In the rows, 128 means zero.
Y: 4 groups of rows, each row roughly a mix of its group's hidden directions:
Y (136 x 10):
[[112 184  97 146 130 123 134 134 136 144]
 [143 159 143 131 133  87 143 159 100 132]
 [105 111 124 134 111 176 105  99 145 126]
 [112 157 131 143 140 124 105  81 115 102]
 [128 141 113 111 109 172  97 116  99 138]
 [ 98 127 123 135 177 107 138 159 127 116]
 [144 143 181 157 121 108 148 134 121 122]
 [145 126 161 159 125 111 173 142 119 141]
 [180 144 105 110 134 126 113 118  98 127]
 [109 115  78  95 139 136 107 114 128 139]
 [113 102 118 129 120 182 109 103 137 130]
 [158 149 158 144 110 109 166 121 113 116]
 [136 144 125  91 123 112 149 165  93 131]
 [159 142 107 135 113 140 129  75 142 124]
 [121 116  85  83 123 140 103 116 138 131]
 [108  91 121 139 105 155 110 105 161 128]
 [158 133 126 103 160  98 152 149 106 119]
 [111 106 115 133 103 168 113  99 155 134]
 [ 96 110  84 116 142 150 123 108 151 136]
 [103 110  83 123 147 142 105 109 123 152]
 [107 127 132 112 148 141  82 121 160 103]
 [146 135 135 155  98 161 107 101 155 126]
 [147 132 114 100 162 125 162 164 120 134]
 [104 120 138 113 157 118 141 182 128 136]
 [ 82 126 154 128 114 126 171 117 122 136]
 [121 113 150 122 117 131 139 189 129 145]
 [150 123 111 121 121 156 118 120  71 129]
 [159  81 150 107 125 131 143 121 106 115]
 [160 133 161 122  97 131 138 166 138 145]
 [ 93 120 149 143 113 125 143 130 179 129]
 [152 145 137 150 112 122 154 173 126 102]
 [110 157 113 137 153 143  96 112 125  89]
 [118 130  80  89 152 117 116 121 113 125]
 [146 143 159 148  90 113 154 130 101 133]
 [111 114 118 137  92 168 107  96 138 132]
 [143 139 151 134 110 137  88  83 126 121]
 [148 134 134 148  86 145 105  88 130 123]
 [172 111 105  97 152 124 107 123 125 111]
 [ 76 112 160 139 111 136 139 110 140 130]
 [147 118 130  97 127 101 141 176 110 116]
 [105  98 147 146 129 113 142 136 177 125]
 [155 131 172 154 109 110 150 135 110 142]
 [146 169 143 120  95 146 108  98 138 126]
 [153 133 151 108 146 147 128 127  79 148]
 [120 122 106 129 171 129 113  86 123 102]
 [170 146 113 130 132  87 119 134  98 135]
 [167 159  83 123 117 126 117 115 117 129]
 [113 160  90 108 135  95 140 109 137 115]
 [158 122 135 115 107 105 176 136 113 148]
 [ 88 118 132 128 160 112 135 173 124 132]
 [125 105 162 120 141 101 152 163 142 147]
 [153 132 105 123 119 153 123  73 140 123]
 [ 95 117 149 128 143 113 126 182 120 136]
 [117 123 113 130 169 143 106  93 128  95]
 [156 153 168 143 109 110 121 111 102 121]
 [ 95 141 155 143 166 118 114 117 145 101]
 [125 125 140 157 113  79 145 152 108 139]
 [115 145 138 154 134 138 100  74 133 133]
 [129 123 126 158 185 141 133 142 148 119]
 [ 94 102 129 138 144  96 141 162 115 149]
 [141 155 110 141 148 155 107 117 133  84]
 [105 108 162 161 101 142 121 155 140 136]
 [139 161 135 108 145  85 153 150 119 121]
 [102 111 106 139 176 127 113  98 130 115]
 [154 145 151 143  94 129 145 168 143 136]
 [140 161 155 148 109 108 155 132  98 108]
 [ 91 120 113 132 162 141  84 122 139 126]
 [ 91 148 126 152 153 134  90 121 116 107]
 [130 132  97 154 133 123 126  71 131 116]
 [152 115 109  96 129 134 130 155  83 139]
 [146 129 126 119 116 128 141 142  64 123]
 [ 96 100 158 137 108 146 153 157 135 137]
 [154 126 116 102 173  97 142 143 126 112]
 [153 153 148 131  92 134 144 170 136 124]
 [114 124 126 167 140 146 167 115 161 139]
 [110  87 111 110 108 164 125 112 150 126]
 [102 163 108 150 139  99 137 104 154 120]
 [102 138 139 126 169 102 124 160 111 105]
 [110 124 125 133 147 153 122 124 186 147]
 [114 130 135 120 165 135  84 121 155 103]
 [110  81 123 141 101 150 119 105 149 121]
 [122 137 111 149  86 163 111 101 134 142]
 [160 162 135 130 105 138 155 158 152 130]
 [158 155 123 128  89 145 126  89 139 130]
 [127 101 133  99  91 117 111 121 121 168]
 [ 98 145 147 144 140 131 117 112 180 124]
 [119 115 140 122 159 127 136 186 122 111]
 [103 132 156 157 147 124 143 139 174 133]
 [115 140 103 143  98 154  92 102 145 135]
 [115 120 125 161 174 128 148  96 141 134]
 [154 137 167 166 109 132 153 147 127 122]
 [138 151 134 114 165 107 168 156 131 133]
 [160 127  95 104 107 125 121 110  88 124]
 [132 126 155 133 103  99 176 135 113 146]
 [118 121 159 147  85 154 133 113 104 145]
 [169 116 107 128 120 104 124 127  82 126]
 [147 151 166 164 106 120 149 121 111 116]
 [167 124 145 131 138 124 118 177 105 132]
 [155 160 113 118 109 144 134  87 151 141]
 [153 142 115 107 105  94 121 140  86 129]
 [147 138 121  97 147 131 125 147  75 120]
 [147 100 134 138 111 130 152 164 123 169]
 [ 89 152 106 152 157 131 126 111 115 104]
 [105 153 114 164 124 140  99 104 156 136]
 [ 83 129 144 149  83 132 117 118 139 131]
 [125  90 159  88 136 137 124 150 109 124]
 [123  87 113 137 112 169 114  97 132 124]
 [111 111 152 124 149 122 127 186 121 125]
 [150 140  97 103  97 138 128 107  92 130]
 [110 117  87 112 136 158 127 106 161 119]
 [102 115 151 145 137 121 152 148 176 136]
 [107 157 113 146 139 135 157  83 139 140]
 [104 117 113 135 166 119 105  84 124 120]
 [113  82 139 122 117 118 151 102 150 103]
 [100 111 147 140 157  99 121 166 112 124]
 [157 113 140 115 166 164 110 115 112 143]
 [ 90 121 138 123 146  91 133 162 108 143]
 [130 125  97  75 152 113 123 145 134 113]
 [161 145 115 135 119 127 118 114  72 128]
 [110 117 135 134 148 109 143 183 110 113]
 [104  95 113 135 161  98 148 150 116 138]
 [105 118 141 146 141 142 117 150 175 155]
 [ 99 113  85 105 153 140 113 110 146 133]
 [ 85 128  89 119 147 131 130  96 133 142]
 [ 75 126 159 137 104 127 152 124 128 134]
 [159 139 108 120 148 156 132 132  83 144]
 [104 122 139 144 146 138 133 126 188 137]
 [114  99 125 148 114 170 101  98 134 123]
 [121  94 105 121 108 164 111  95 143 123]
 [ 99 120 153 170 117 145 133 103 152 115]
 [171 135 113 105 112 124 119 103  91 122]
 [101 127 124 137 138 144 154  74 146 133]
 [172 127 102 126 139 131  83 115 132 118]
 [150 117 165 126 138 110 162 163 146 130]
 [161 124 169 137 100 116 159 145 128 138]
 [135 110 153 130 117 112 146 179 131 156]]
which group is each row in? (one row of each group first):
[130 105 171 115 110 140 120 158  95 135] | <101>
[153 139 157 121  90 131 139 167 134 145] | <129>
[155 110 135 126  96 119 142 156 105 165] | <29>
[104  92 147 133 151 134 135 157 165 132] | <5>

[ 86 143 149 151  98 149 140 125 123 152] | <101>
[106 171 129 155 123 152 138 139 120 162] | <101>
[112 104 123 139  93 160  94 102 129 126] | <5>
[153 147 150 111  83 130 143 160 125 138] | <129>
[148 113 157 119 139 117 122 182 108 128] | <101>
[170 147 108 121 155 141 112  97 110 136] | <101>
[ 97 104  88 118 149 147 107 118 146 143] | <29>
[157 136 120 105  85 157 131  99 134 137] | <129>
[175 146 105 114 158 140 112 125 108 138] | <101>
[ 96 132 137 104 112 104 175 117 113 122] | <101>
[138 125 182 147  99 117 145 146 134 137] | <29>
[159 125 110 116 125 121  99 128  75 124] | <5>
[ 81 104 158 139 140 143 141 126 155 132] | <101>
[148 152 116 139 142 107 166 145  90 120] | <29>
